In the data rows, the value 128 means zero.
Some points, one per row:
[180 101 136 184  89 139 173 151 147 138  74 179 117  90 159  75 125 171
 168 181  95 133 135  97  83 134  92 161 124 188 113 101]
[115  90 176 148 122  90 152  67 171  68 110  72  85 127 158 119 164 145
  73 150 105  48 119 108 104 131 107  50  73 113  59  86]
[144 186  78 151 113 159 104 146  92 168 135 165 192 126  98 170  69 120
 142 114 115 178 112 162 187 100 110 185 178 150 144 116]
[169 154 118 134 115 129  84 198  98 197 184 113 187 137  87 173 131  97
 193  86 159 126 125 175 162 133 122 115 141 118 144 142]
[ 65  70 167  79 142  62 184  83 177 106 103  91 127 141 185  87 157 182
  64 183 133 138 161 138  77  84 145 112  66  85 151 149]
[115 155 135 103 173 133  94 110 117 113 138 136 123 166 103 155 151  76
 111  85 110 163  82 142 158 158 165 154 151 117 162 160]
[ 74  83 185  67 152  95 150 115 173 150  93  65 160 159 163  86 196 125
  84 141 101 101 111 163  77 161 147  79  92  61 123 139]
[ 63 132 117  81 166 119 129 195 129 127 112  63  96 193 132 114 124 141
 184 149 130  49 149 194 144 149 134  33 109 134  41  62]
[164  97 147 162 102 133 180 139 157 129  63 174 116 101 171  64 128 184
 162 189  89 129 135 105  77 129 101 156 114 170 112 104]
[212 133 105 208  67 162 131 178 116 146 122 203 111  71 126 124 100 134
 209 134 125 153 129  85 126 140  75 180 150 209 121  93]
[ 64  86 197  57 123  73 129 118 184 115 145  90 102 106 158 130 193  79
  95 100 144  88 109  98 108 119 116  87  69  75  89  97]
[ 82  67 195  90 133  68 184 108 203 125  83 105 134 134 194  75 179 151
  89 169 101 111 124 137  69 108 126 110  68 103 115 122]
[ 72 110 117  95 175 142 188  53 135 105 129  57 142 176 186  86 119 126
  54 150 119  91 112 172  59 120 185  46 137  78 143 182]
[159 119 100 154 137 115 163 114 110 165  97  88 181 139 135 113  94 222
 113 193 131  52 185 147 127 101 122  73 101 103  77 105]
[147  66 192 145 121  76 179 119 199 116  89  90 116 119 190  77 169 160
 132 173 110  93 138 120  68  91 118  82  68 115 107 116]
[151 107 108 163  92 158 174  77 142  69  86 122  84  92 169  73  88 168
 121 174 116  55 144  91  80 121  83  71 144 153  65  75]
[154 131 148 161 116 139 148  58 159  74  73 133 107 117 158 161 137  78
  95 136  30 172  26 117 153 166 139 145 121 147 172 157]
[165 151 135 190 104 190 135  88 158  91  93 178 139 131 156  78 111  62
 132  98  82 139  57 155 101 157 100 157 193 189 129 110]
[ 82  55 186 104 122  72 183  81 197  91  95 114 100 116 193  78 162 171
  70 177 123 131 150 108  62 108 128 124  55 109 134 134]
[140 158  75 158 141 174  63 139  67 145 186 179 139 135  56 173  83 146
 136  91 188 174 189 135 156 131 162 187 170 164 169 178]
[154 193  74 162  70 176  48 145  64 134 226 160 122  78  55 217  82  38
 154  36 188 144 110 107 206 137  91 154 187 160 125 109]
[160 179  61 172 111 145 116 134  67 132 172 181 153 130  91 167  59 117
 153 119 194 168 170 152 179  72  87 169 164 180 116  71]
[ 95 128 156 131  81 166 119  34 137  33 116 169  59  93 129 103 124  79
  47  63 124 211 161  80 120 152  88 204 140 141 199 152]
[112  83 145 121 146 150 191 125 180 112  55 133 112 144 183  56 106 177
 132 191  87 122 135 127  74 134 133 140 102 117 111 113]
[ 99 127 159 119  84 171 110  39 144  38 111 167  60  87 127 101 134  67
  54  59 129 208 154  79 115 161 107 196 145 146 192 142]
[ 87  62 194  95 127  72 181 104 201 122  84 108 132 131 193  76 179 153
  87 168 104 106 125 133  66 113 123 107  63 105 113 117]
[ 50  66 206  35 155  59 180 115 189 142  84  83 141 145 186  80 201 149
  71 164 113  97 139 141  78  66 167  87  67  54 130 162]
[162  75 136 179  66 131 186  84 169  58  83 151  54  62 185  67 122 170
 129 177 113  55 145  54  61 135  62  90 109 180  46  55]
[138 134  98 116 168 102 108 152  93 157 183 115 158 167  94 164 104 180
 148 135 194 122 202 164 147  70 174 116 119 117 143 167]
[114  58 197 111 128  78 180 115 201 120  88  65 126 131 190  74 176 153
 115 169 111  77 133 131  65 120 123  65  59  85  92 108]
[ 80 119 153  63  70 114 126 115 168 146 129  65 144  92 158 106 148 105
  87  97 135 157 124 127  95 114  86 112 136  56 165 136]
[ 87  96 172  81 175 100 145 133 165 172  96 119 189 186 156  91 185 122
 102 135 106 148 113 192  91 152 166 134 105 101 156 162]
[124 165  96 129 117 155  83 143  91 178 178 171 198 145  87 163  93 108
 125  92 159 174 131 187 158 117 118 188 166 145 157 135]
[132 153 115 111 108 117 155  82  81  98  51 102 131 106  87 111 162 193
 106 203  57 148 109 125 157 175 110 104 139 103 154 115]
[109 131 119 107 167 139  81 153 100 167 175 145 166 168  86 156 136 100
 124  81 186 162 165 168 137 150 162 155 134 126 165 158]
[132 161 107 121 194 145 112 142 106 139 145 131 141 181 114 165 116  92
 140 103 109 189  89 155 164 137 200 155 156 121 208 208]
[166 164  90 165  58 158  77 150  87 136 179 167 119  60  83 183  90 112
 164  85 152 152 135  90 172 124  73 162 164 167 139 104]
[ 57  94 167  51 175  82 169  88 163 120  94  58 152 177 163  92 172 156
  60 166 111 112 132 171  90 115 174  80  90  49 151 172]
[212 154  97 195  71 155 109 188  99 154 144 207 113  74 104 145 101 116
 215 113 136 159 126  85 148 135  77 192 161 203 124  96]
[172  93 124 186  58 143 181  94 149  56  87 160  44  53 172  72 116 169
 144 179 112  58 141  47  69 139  60 108 122 181  46  49]
[124 159 123 115 170 139  95 112 113 111 155 148 118 153 103 163 141  63
 120  81 124 171  83 132 162 157 166 162 152 128 169 164]
[158 170  88 159  82 159  71 143  82 132 203 159 120  89  75 190  95  65
 156  57 183 148 129 107 181 126 100 157 169 161 136 123]
[112 143 153 146 130 184  91  96 142  72 100 156  63  90 118 103 171  58
 101  76  79 127  44  65 113 242 139 148 166 151 120 132]
[173 153 112 143 107 157  76 211  89 207 149 142 188 116  74 165 132 118
 207  99 119 138 115 146 161 182 111 142 152 141 129 118]
[174  99 141 176  93 133 178 147 153 133  70 178 115  95 166  68 128 178
 164 185  92 132 134 102  80 129  97 158 118 181 113 103]
[119 158 130 113 171 136  94 115 115 112 148 144 119 161 103 159 146  71
 116  84 117 166  84 136 159 158 167 161 151 123 166 161]
[134 150 113 112 123 114 162  87  72  94  41 117 109 111  78 114 166 195
 111 213  50 133 109 122 168 181 123 110 135 117 132 115]
[157 151 108 161 103 131  91 138 101 127 167 198 110  90  89 168 102 142
 151 112 158 201 154  91 160  96 124 202 141 178 184 152]
[ 79 129 168  66 169 108 122 105 147 135  92  90 161 172 133 103 184 107
  85 116  97 122 101 176 120 165 162 103 127  75 141 159]
[128 153 115 122 169 123 158 115  63  81  47 175  51 138  85 130 159 182
 130 212  52  75 119  94 172 184 155 134 114 155  58 115]
[ 49  57 207  46 151  49 191 111 195 133  88  79 138 133 192  83 217 150
  76 175 107 101 125 131  72  83 157  81  48  69 125 148]
[ 74 100 179  66 159  98 143 112 164 149  91  71 166 161 152  90 191 117
  80 135 100 107 107 170  92 166 154  82 106  64 132 144]
[143  61 200 132 131  70 177 122 195 124  90  83 125 131 186  78 182 159
 132 172 114 101 139 128  66 106 127  86  61 102 113 124]
[116 153 104 119 129 149  82 146  93 180 183 166 188 158  85 156 109 100
 123  83 182 172 144 184 148 131 126 177 161 140 161 147]
[133 161 103 123 194 147 111 141 100 138 150 135 137 174 107 164 112  90
 143 100 119 189  93 149 168 142 202 154 156 127 211 210]
[152 142  89 160  66 166 161 152 100 113  98 159  75  62 129  97  84 168
 157 171 117 108 145  62 116 127  69 154 156 156  73  63]
[155 143  92 137 135 140  89 195  85 200 191 136 193 164  83 172  97 130
 183 101 191 116 172 185 156 118 110 127 136 134 104 100]
[ 90  59 197 101 121  72 184 106 200 120  87 112 127 125 192  74 182 153
  91 169 105 103 127 128  63 121 118 105  61 113 105 113]
[ 77  86 193  82 133  65 134 102 180 100 140  88  96 114 157 131 199 100
  92 115 128  71 104  94 110 128 116  76  63  87  74  91]
[134 161  88 141 171 167  87 145  73 138 176 157 132 143  72 170 101 101
 147  97 169 175 135 135 162 147 194 163 163 144 202 213]
[ 71  86 197  67 129  64 132 109 182 108 143  90  99 107 159 129 198  90
  95 105 138  78 106  93 109 127 118  79  65  80  82  94]
[128 155 121 124 160 140  93 115 109 113 159 153 116 145 100 165 139  59
 120  77 133 173  86 127 165 156 163 169 153 137 173 165]
[ 98  67 188  90 161  86 157 140 178 160  96 102 166 165 166  84 200 142
 114 149 114 126 128 170  73 170 153 115  70  91 138 146]
[156 154 110 170 120 200 106 204 101 191  88 195 138 123 106  98 127 100
 172 102 102 128 108 120 127 203 101 176 186 186  91  86]
[153  63 158 173  70 119 187  72 187  56  83 134  62  67 195  64 130 169
 111 180 115  56 143  66  51 126  69  81  94 175  52  59]
[138 101 155 166 112 145  59 107 120 154 146 138 122  93  78 116 164 153
  92  54 192 107 233  85  97 185 100 126 118 151 110 111]
[149 128  87 161  77 164 174 126 113  91  91 148  76  75 157  81  85 172
 146 176 116  79 145  72  90 127  75 120 161 156  64  66]
[ 90 126 153 142  83 160 124  35 132  30 125 168  60  95 129 108 118 100
  40  75 123 213 159  81 122 143  68 210 134 131 207 165]
[159 123  67 158 100 139 158 166 102 128 151 180 106 107 141 123  61 181
 179 165 181 165 193 104 118  84  96 188 127 159 138 109]
[ 58  84 195  28 163  65 164 114 192 150  84  85 143 161 176  76 181 150
  66 152 121  99 151 154  81  72 170 100  89  39 135 179]
[139 193  77 143 131 171  43 135  62 129 226 146 125 127  51 219  87  29
 142  30 198 136 112 124 206 138 122 146 186 143 127 120]
[165 177  99 162  99 185 112 196 108 210 111 129 188 119 115 134  98  79
 181 100  91  98  75 151 156 161  90 111 187 149  90  88]
[ 98 105 168  80 173  82 166 109 166 124  92  79 143 170 168 100 164 137
 102 156 103 133 114 162 108  95 174  97  98  73 165 174]
[169 186  75 181  38 176  67 152  71 138 175 173 107  37  70 194  79 101
 166  77 140 143 127  64 195 132  52 161 183 176 119  80]
[ 96  77 135 115 162 153 197 125 185 107  63 100 110 160 193  60 101 161
 104 188  96 122 127 134  70 137 145 128 111 106 114 123]
[143 167  64 168 134 167  60 131  67 151 188 181 150 135  67 171  68 165
 130  93 193 179 200 136 163 112 121 192 171 175 147 119]
[115 116 143  90 191 104 116 130 127 132 142 103 139 178 115 139 157 134
 126 126 134 132 130 157 131 144 199 114 111  88 160 190]
[111 123 108  95 175  87 143 127 107 136 168 106 140 160 121 153 109 169
 118 158 169 140 173 151 139  56 185 115 110 101 176 193]
[138 158  86 143 163 169  83 147  70 135 178 163 130 142  66 170  96 107
 147  94 176 175 147 135 164 145 191 167 163 150 198 207]
[148 171  65 172 133 161  67 128  66 152 186 182 153 136  71 169  65 164
 131  97 192 179 196 140 164 102 111 193 169 176 140 101]
[ 74 106 179  65 161 103 140 107 160 146  91  74 167 167 145  89 190 114
  80 131  99 109 102 172  98 166 157  87 107  66 133 149]
[153 172  90 153  93 157  72 140  82 132 207 161 116  97  75 194  96  57
 150  56 186 146 127 110 182 128 108 156 166 157 133 125]
[187 176 100 173  88 146  75 188  86 164 175 189 131  88  76 184 106  91
 195  81 155 166 122 105 185 126  95 190 162 177 136 110]
[ 57 134 144  89 170 133 150 168 131  80 125 139  32  74 126 134 139 126
  95 132  68 151  84  32 168 150 191 166  85 107 184 200]
Here are 12 more points, each followed by its number:
[116 188  88 113 190 163  48 120  68 124 201 121 128 180  57 210 102  77
 119  49 161 125 126 149 202 138 166 124 177 118 123 139] 0
[ 62 107 158  49 186  84 154  88 146 120 105  62 153 185 144 104 165 153
  66 156 117 110 134 175 107 113 186  77 101  53 148 177] 1
[158 193  73 171  54 177  56 149  66 136 209 165 117  58  60 213  82  62
 162  45 166 143 119  91 203 135  74 159 186 169 126 102] 2
[165 169 126 168 111 206 115 145 124 125  57 120 117 115 115 110 132  68
 169  99  42  97  41 121 149 214 110  98 193 153 104 108] 3
[162 189  73 174  45 175  61 149  63 139 198 168 120  50  64 207  81  75
 161  56 158 146 120  82 202 132  65 161 188 169 123  98] 4
[177 153 112 140 109 148  77 207  90 204 159 131 191 118  76 170 131 114
 210  99 127 135 117 157 162 170 115 132 150 134 136 126] 5
[143 143 116 117 161 103 102 168 115 178 187 100 177 172 111 175 117  91
 156  89 187 117 149 173 158  82 150 102 128 105 131 141] 6
[ 97 122 129  79 189  78 134 123 132 142 156  98 155 186 128 150 128 163
 107 148 152 107 160 174 137  58 180 102 103  89 122 152] 7
[ 97 131 156 117 104 169  91  54 154  52 101 168  60  78 128  96 163  52
  82  62 127 178 103  71 107 200 141 172 167 155 155 130] 8
[150  97 126 164  98 149 173  64 155  63  87  99  87 102 168  80 101 165
 100 173 112  47 139 102  84 124  92  55 126 154  62  78] 9
[183 153  93 189  37 169 142 144  94  91  99 171  48  32 109 109  94 158
 174 158 113 112 135  31 134 135  41 151 162 185  62  41] 10
[126 161 110 117 195 141 114 138 114 140 134 130 144 186 116 158 120  90
 135 105 105 188  87 161 166 134 198 157 152 117 202 204] 11
Which of these numbered points is nearest to each point below, ignoring the 3 directions in which the first points spread most? Its number follows each.
[124 190  86 119 184 163  46 124  67 121 210 128 126 171  54 214 100  67
 123  42 169 125 123 141 201 142 158 129 180 121 126 135] > 0
[112 186  89 107 195 158  53 120  70 121 191 116 129 185  59 204 107  88
 116  57 151 121 128 157 197 138 173 120 177 110 127 146] > 0
[ 99 135 152 122 111 171  89  63 151  58  99 167  62  78 126  95 167  50
  87  62 120 164  83  67 105 214 144 166 167 156 145 128] > 8
[125 190  82 127 174 166  43 128  63 126 215 134 124 164  54 215  96  54
 128  38 175 130 121 138 203 140 147 131 181 127 127 129] > 0
[172 185  75 183  34 177  74 151  70 135 160 172  99  36  71 185  81 111
 169  89 134 141 125  57 191 132  48 160 182 179 117  73] > 4
[130 191  81 133 159 168  45 131  63 126 223 138 123 151  53 217  94  44
 133  34 189 132 114 131 206 138 142 139 184 134 125 125] > 0
[147  93 135 165 100 144 170  59 159  62  90  90  85 106 166  83 107 163
  92 170 113  46 136 105  87 122  94  49 115 146  61  79] > 9
[147 193  75 152  97 176  45 139  63 134 229 155 124 102  53 221  85  26
 146  31 200 142 108 117 207 136 107 150 187 153 127 113] > 2
[170 186 110 170 104 199 115 172 116 158  74 124 156 114 118 110 114  71
 181 101  57  98  53 138 154 190  99 101 196 151  98  97] > 3
[182 168  85 189  36 170 119 152  87 108 111 174  59  30  95 130  88 148
 176 144 117 129 133  33 156 130  39 156 171 185  78  46] > 10
[157 194  73 165  58 177  54 147  64 136 217 164 121  70  56 214  82  48
 155  44 177 142 112  99 203 134  80 158 187 163 125 109] > 2
[183 160  90 189  37 167 131 146  91 101 103 173  52  33 101 119  91 153
 175 154 113 120 133  31 145 133  42 155 166 185  71  42] > 10
[176 153 114 139 109 143  81 204  94 202 170 128 188 123  80 173 132 106
 205  92 139 132 120 161 165 157 116 125 147 129 138 132] > 5
[184 146  96 191  40 163 151 138 100  85  98 170  46  38 120 100  96 160
 171 163 114 104 135  31 122 134  43 153 157 185  58  40] > 10
[134 142 120 111 171  99 106 164 117 171 187  96 172 174 115 172 116  99
 149  93 184 114 152 172 159  74 155 100 123 103 128 141] > 6
[ 98 131 155 115  96 172  96  46 153  48 106 169  61  80 127  97 153  51
  70  57 130 191 122  75 112 184 136 179 159 155 166 128] > 8
[ 62 116 155  51 191  86 143  86 141 120 107  64 151 190 138 112 166 152
  68 151 115 110 134 178 116 119 187  78 106  56 150 179] > 1
[101 137 157 133 124 175  88  74 148  62 100 163  61  80 124  98 170  55
  92  67 108 149  62  63 106 229 145 161 167 155 135 130] > 8
[169 152 110 147 110 166  79 212  87 209 136 149 184 114  72 159 135 121
 209 102 113 139 115 140 159 188 111 146 156 146 122 111] > 5
[150 192  73 158  82 176  47 145  63 136 231 158 123  90  56 219  83  30
 149  34 194 142 110 112 205 136  99 154 189 157 127 114] > 2
[126 159 119 112 195 140 118 136 120 142 127 127 151 189 122 154 119  93
 132 109  99 189  88 173 162 132 197 158 151 114 201 201] > 11
[118 152 132 104 192 131 122 129 132 144 113 127 165 194 132 143 127  95
 125 110  94 180  85 187 157 126 192 159 147 107 193 196] > 11
[167 181 117 167 106 201 114 161 119 145  66 120 142 114 120 108 121  69
 180 101  55  96  48 133 153 197 103 100 195 150 101 100] > 3
[127 110 161 156 109 133  53 102 124 156 143 149 129  97  80 105 171 151
  89  59 202 120 239  96 100 189  81 144 113 146 115  98] > 8
[169 150 113 151 111 175  83 216  86 210 123 158 179 113  72 153 135 122
 206 107 105 140 116 132 159 198 109 156 158 153 112 105] > 5
[168 152 111 156 115 181  85 220  87 212 113 165 171 115  76 144 131 121
 202 107 105 137 114 125 155 205 109 161 162 161 108  99] > 5
[ 76 136 106  95 163 108 126 189 127 132 102  68 111 192 131 102 122 161
 168 160 133  46 163 183 155 163 128  38  94 123  45  72] > 0
[147 145 119 121 152 109 101 175 112 183 188  98 179 166 104 176 118  86
 165  84 185 119 144 173 160  87 146 102 131 106 135 146] > 6
[122 156 123 105 192 135 119 133 127 143 119 128 157 192 125 149 124  92
 131 110  95 186  87 179 160 132 194 160 150 113 199 202] > 11
[ 94 139 100 110 164 104 132 173 129 138  90  76 132 185 133  99 117 176
 152 170 134  44 174 169 160 169 127  43  88 113  50  79] > 0
[ 58 102 161  51 182  84 161  87 157 119  99  57 153 181 153  97 171 155
  65 161 111 111 133 174 101 115 180  76  98  49 149 175] > 1
[175 154 116 134 109 135  81 199  94 199 178 122 189 133  82 173 128 101
 199  88 152 129 119 169 161 144 119 121 145 124 143 138] > 5
[153 100 115 165  93 153 175  70 147  65  88 111  85  98 168  76  95 166
 110 175 115  51 144  97  81 124  87  59 136 155  63  76] > 9
[101 153 122  85 192 111  83 116 102 128 175 104 145 188  89 175 142  95
 106  84 160 124 131 170 168 122 179 112 138  92 140 162] > 0
[ 94  85 189 109 132  66 139  85 177  85 130  79  90 123 158 129 192 122
  85 129 115  60 109  98 110 136 115  64  62  97  65  87] > 2
[113 151 136 100 191 128 125 131 140 146 107 129 169 194 134 134 132  97
 119 113  93 180  89 192 151 126 188 159 146 107 188 192] > 11
[102 125 127  83 193  78 128 130 130 142 163  97 157 186 128 158 127 156
 115 136 158 107 161 174 141  60 177 100 101  91 120 148] > 7
[181 172  83 188  32 172 109 152  85 115 118 172  66  31  85 141  85 146
 174 134 117 133 131  36 165 131  39 158 172 182  86  50] > 10
[ 90 116 132  75 187  73 141 118 131 132 149  98 153 186 133 146 131 171
 103 155 150 108 160 173 132  58 177 102  97  89 125 157] > 7
[135 163  99 128 190 154 107 141  93 138 157 137 136 167 101 165 110  91
 145 100 130 185  98 144 169 142 202 155 158 130 210 212] > 11
[ 86 115 136  71 184  71 146 113 135 129 142  96 151 184 138 139 135 174
  95 164 145 109 162 174 130  59 176 100  95  84 128 160] > 7
[141 192  77 148 113 172  46 137  62 131 233 150 125 116  52 220  88  25
 143  31 204 138 106 120 206 135 116 147 187 147 128 118] > 2
[108 145 142  95 189 125 127 130 144 146 102 131 178 194 136 127 139  99
 117 116  95 175  89 198 144 128 187 159 140 106 186 187] > 11
[149  69 189 147 119  79 183 118 199 111  90  93 113 117 190  78 160 161
 130 171 113  91 136 114  68  86 117  81  70 124 101 110] > 6
[115 122 164 138 102 123  51 102 127 150 139 158 130 105  81  92 173 145
  91  71 209 129 236 111 104 188  65 158 109 140 117  81] > 8
[113 139 128 135 188 132 132 153  96  54 108 210  29 181 123 129 136 140
 143 163  97  23 131  41 139 145 180 174 119 189  23 111] > 0
[ 73 127 122  79 185 135 151  36 124  58 140  61 197 165 146 115 129 128
  46 131 118  47 126 182 101 120 193  27 132  67 181 203] > 9
[165 189  74 176  40 176  63 152  69 137 185 168 114  45  65 202  80  89
 163  65 148 144 123  73 198 133  55 161 184 175 123  88] > 4
[ 65 120 149  55 194  91 137  90 137 118 114  65 153 191 130 119 162 147
  70 145 120 109 133 181 125 117 190  81 107  56 146 175] > 1
[162 150 109 159 118 187  92 217  88 209 103 175 163 117  81 134 132 120
 196 107 102 136 115 122 150 206 108 168 168 169 102  93] > 5
[147 152 147 163 123 207 107 121 129  99  72 135  76 116 112 113 158  58
 130  94  37 103  36  85 135 235 127 117 175 153 107 122] > 3
[ 55  86 170  52 172  79 174  87 169 122  93  56 149 172 173  87 172 158
  63 170 110 117 132 168  83 112 171  76  85  50 150 168] > 1
[142  92 146 164 105 135 166  58 164  61  91  84  86 113 164  90 116 159
  87 168 110  44 136 108  89 122  96  47 106 141  62  81] > 9
[ 88 126 145  73  69 118 125 104 155 144 122  62 151  91 155 103 145 121
  84 107 124 162 123 130  96 117  81 109 140  57 174 135] > 4
[104 131 159 124  90 116  51 103 130 137 135 164 135 113  82  82 172 139
  96  84 218 143 222 126 108 184  53 174 107 135 115  65] > 8
[ 94 137 139  81  70 120 128  96 140 137 113  61 158  95 147 101 147 136
  86 126 110 168 123 133 102 122  82 104 145  62 183 134] > 4
[ 68 126 145  57 196  91 124  93 130 119 120  73 150 195 122 130 159 143
  75 135 125 111 134 178 130 118 191  83 116  62 144 178] > 1
[158 150 108 163 118 193  99 216  91 206  97 182 151 116  87 119 132 113
 187 105 103 132 115 118 146 206 105 173 174 175  96  88] > 5
[125  43 205 146  93  78 195  67 218  73  80  94  86 100 210  65 170 166
  81 179 108  76 136  99  52 100  86  75  46 124  78  82] > 6
[163 163  91 168  59 160  81 153  88 138 167 165 116  59  85 177  88 123
 163  96 143 152 138  81 170 126  67 164 160 165 137  97] > 4
[ 74 125 120  85 182 137 170  38 129  75 145  58 182 169 161 103 129 126
  49 134 117  57 119 181  80 118 188  34 134  72 170 201] > 9
[ 88  87 195  92 134  64 135  94 177  92 138  82  92 118 159 131 196 112
  87 121 121  64 106  95 109 133 117  68  63  94  70  87] > 2
[174 183  77 183  35 176  80 153  74 130 146 173  91  33  73 177  80 122
 171 103 128 139 127  49 184 130  43 162 180 181 111  66] > 4
[ 68 104 170  54  81 104 125 128 184 144 139  72 131  94 159 114 155  75
  87  86 153 136 126 117  95 110  99 112 117  55 138 128] > 4
[135 191  80 138 144 169  43 133  62 129 227 143 127 142  53 222  92  35
 137  32 194 135 111 127 206 135 131 139 183 141 127 122] > 0
[ 73 118 120  89 178 139 179  46 131  93 142  55 163 172 175  95 124 126
  49 141 116  71 113 176  69 117 188  39 134  74 156 192] > 9
[155 148 119 126 140 112  97 181 109 187 190 103 182 161 102 174 123  84
 174  82 184 120 139 176 163  98 137 103 132 109 139 146] > 6
[165 175 121 168 111 203 114 155 120 133  58 119 129 113 117 109 128  66
 173 100  49  97  45 128 150 204 104  99 194 152 100 104] > 3
[158 149  90 163  61 166 132 159  92 132 111 162  86  58 104 125  87 159
 165 155 122 142 143  58 144 128  62 166 155 162  92  64] > 10
[162 161 133 165 114 207 113 139 122 117  57 122 105 117 116 112 139  64
 160  97  38  98  39 113 147 216 113 102 190 152 104 111] > 3
[104 142 149  91 186 119 133 130 149 149 101 129 182 196 143 120 144 103
 114 119  96 173  94 199 135 126 185 156 136 104 181 186] > 11
[168 187 109 167 102 198 114 178 115 170  84 124 167 114 120 113 108  74
 180 102  66  93  57 140 152 183  97 102 194 150  96  94] > 3
[157 156  92 154 107 173 107 209  96 224 154 137 207 132 102 160  91  93
 184  99 131 106 107 172 157 140  91 126 170 146  88  84] > 5
[160 158 137 165 118 208 111 130 124 110  59 127  94 118 113 113 144  63
 152  97  37 100  38 106 144 223 119 106 188 152 104 114] > 3
[158 169  88 161  73 157  73 145  82 132 201 162 120  82  77 189  92  76
 157  59 177 149 132 107 179 127  92 160 165 163 136 119] > 2
[106 129 126  90 191  83 121 138 129 151 169  96 160 186 125 160 121 145
 121 130 162 108 158 171 144  63 177 101 109  93 122 144] > 7
[169 184 103 166 101 192 116 185 112 185  92 127 174 115 119 117 106  75
 179  98  73  95  61 142 155 176  93 104 194 148  93  93] > 3
[ 72 111 161  56  74 110 126 120 177 148 135  69 133  92 159 110 150  92
  86  91 145 146 129 122  96 111  92 113 126  53 149 135] > 4
[152 148  87 164  63 167 144 159  94 127 106 159  80  58 111 112  86 164
 162 164 121 131 143  59 137 129  63 161 156 160  84  63] > 10
[149 125  89 161  79 163 174 114 121  85  89 143  80  80 160  79  88 171
 140 176 117  72 145  77  85 124  78 107 161 156  68  69] > 1
[ 80 109 138  70 178  67 154 105 135 127 136  93 150 182 141 132 137 178
  90 173 144 110 163 173 123  57 174 101  92  84 132 162] > 7
[106  84 181 137 127  81 144  73 171  74 117  73  86 125 158 122 175 136
  76 144 106  51 114 105 108 136 109  54  72 106  59  86] > 0
[144  62 196 139 128  75 178 122 198 119  92  86 122 126 188  76 175 160
 130 170 111  96 135 124  68  98 123  84  65 109 109 117] > 6
[134 161  95 132 189 158 101 145  88 137 161 143 132 161  94 168 108  91
 145  99 140 185 107 139 166 145 202 155 160 134 213 215] > 11
[137  89 153 168 110 125 165  60 165  61  95  77  84 116 162  98 127 155
  77 163 108  43 129 111  96 123 100  45  96 131  59  83] > 9
[115 151 123 130 186 130 141 141  77  62  84 204  31 167 111 132 144 151
 140 188  75  37 131  56 153 164 173 159 109 180  29 113] > 0
[186 113 109 189 119 185 100 132 107  94 168 119  81  83 102 145 104 109
 180 119 155  76 119  75 117 171 167  79 152 171 107 156] > 9
[140 150 149 158 127 204 102 117 131  91  84 140  68 112 113 107 160  57
 121  89  44 107  34  75 128 240 131 125 172 152 108 127] > 3
[ 61  89 191  47 108  84 130 130 186 127 145  91 115 101 161 123 178  66
  96  93 157 102 116 102 105 114 112 101  86  63 106 108] > 2
[154 155 143 163 123 207 109 126 124 104  64 130  81 116 115 114 153  60
 140  95  35 102  38  95 141 230 124 111 179 151 107 118] > 3
[161 162  91 156 104 175 108 208  98 227 143 136 203 128 106 157  94  90
 182 102 121 100  95 164 156 145  91 122 175 145  87  85] > 5
[112  61 193  94 152  78 162 137 183 152  96  95 156 159 170  81 202 148
 122 155 115 121 131 160  70 161 149 106  63  87 132 142] > 5
[123  63 197 106 146  72 166 133 189 142  94  89 148 151 175  79 201 154
 128 158 113 113 135 152  69 145 141  98  57  87 125 135] > 5
[125  59 195 119 121  79 182 113 202 115  86  67 122 124 191  76 171 158
 117 170 108  75 133 124  62 108 116  64  61  88  89 104] > 6
[186 193  66 178 134 163 148 168  80 119 119 141  86 131 122 151  71 105
 190 136  87 125  85 100 185 113 126 128 181 157 131 128] > 11
[192 125  96 186 125 181 114 136 102  90 163 124  76  91 106 147  97 104
 195 129 147  77 102  76 123 164 162  79 154 169 110 158] > 9
[119  44 210 141  98  70 194  70 218  78  80  88  91 104 211  66 176 164
  75 183 106  78 133 103  54 104  91  76  42 113  83  85] > 6
[159 151  89 164  59 163 125 160  92 137 117 165  91  56  98 135  86 156
 166 149 122 147 143  58 152 128  60 166 155 163  98  67] > 10
[156 154  90 151 110 169 102 212  93 223 164 137 206 139  98 164  92  96
 183 101 145 106 115 175 157 137  93 127 165 142  90  85] > 5
[ 69 130 150  31 179  89 124 106 189 126 106  57 156 189 164  83 141 163
  88 130 127 140 146 182  92 114 165 100 108  39 161 167] > 1
[163 152  92 165  59 162 112 158  92 139 126 164  97  51  92 145  88 155
 167 140 127 153 141  62 158 128  59 166 155 165 109  70] > 10
